Each path below is one point turned by a fixed rotation once a step. After each direction that follows a path, write how fast that rotation turns it, in degrees a step (0 if it stays still).
Each turn is a multiple of 5 degrees from 10 to 175, or 0.
Each row of a path follows its step; steps can be skipped.

step 7: [  6   2   2  -3   2   9  14   4 -12   3   5 -28 -13  26   0   2 -10   6
  17  13 -22 -15   3  -6  10 -25 -18  -7 -25   3  -5  -1  -6   2 -11  -9]
step 8: [  8 -12  13   0   0 -10 -19  -8  20  15  -4   0  33   3  -7  -2  -7  -4
  14  16 -14 -19 -11  -4 -18 -10 -21  18  -9   6 -12  -4  -5  -2 -14   4]
step 9: [ -3   4  11  14   2  13   7  -7  -9   2  -2  -7  26  -1 -10  15  -5   2
   3  -4 -40  -9  10  -3  -2   3  -3 -22  -7  21  12 -14 -18   6  12   2]
step 11: [  0  15   5  -7  22   7  10 -19  -2   7   1  23  22  -6  -6  15  17  15
 -21 -21 -19  10  -8   6   2  -2   0  -9 -11 -15   6   7  -8 -13  -9   5]
step 12: [ -8   2 -17  -9 -11 -21  -2  -4   0   3 -11 -11   2 -16  18  14  -8  -2
  -9 -16 -16   0  -5  16   6 -26  13  -1  -2 -29  11   8  -6  -1  17 -14]
step 14: [ 13   8 -18  -9 -28 -15 -11 -11   1  -3  26   2  13  14  -7   2  10  -4
   1 -12   4   0 -17   2 -14 -11  -3 -10  -2  -9  12 -13  13  15  25 -12]
step 16: [  9  -5 -15 -13  -7 -12  14  -4   3  -8  23  -3   4  25   1 -16  12   3
 -23  13   7   1  11 -23  -2   4 -18  13 -22  -4   8  -9 -15   0   9   7]
step 17: [ 15  30  10  -1  13 -14  -4  10   7  -6  -5 -13   9   1  -5   5   6  -2
  -2  -3  -1 -13  -5 -28  23 -10 -10  13  -1  -4 -24   3 -14  18  10  14]
[  0  -2  -1   7   1   2  -3   2  -6  -3   1  -6  -3  -2   1   4   2  -5
  -6   6  -8   0  -4   0   6   1   4   1   4   3  -1   4  -1  -1   5 -11] => 130
[  1 -10  -3   1  -9  -9  -2   0   5  -3   3   1   4  -1   2  -5  -2  -2
  -3  -2   2  -5   3   3  -5   1   3   9  -2  -4   0  -2   0  -2   0  -7] => 175
[-8 -2 -4  6 -3  0 -5  1  1 -1 -8  1 -2 -5 -8  3  2  4 -7 -3 -4 -2  0 -1
 -1 -3 -2 -4  0 -4  1 -3  7 -7 -2  4] => 35
[-7 -6  2  1  5  3 -4  3 -2 -2  4  4  8 -2 -3  1 -6  0  7 -6 -6  4  3 -1
  6 -3 -1  4  3  2  4  3 -6 -3 -4  1] => 35
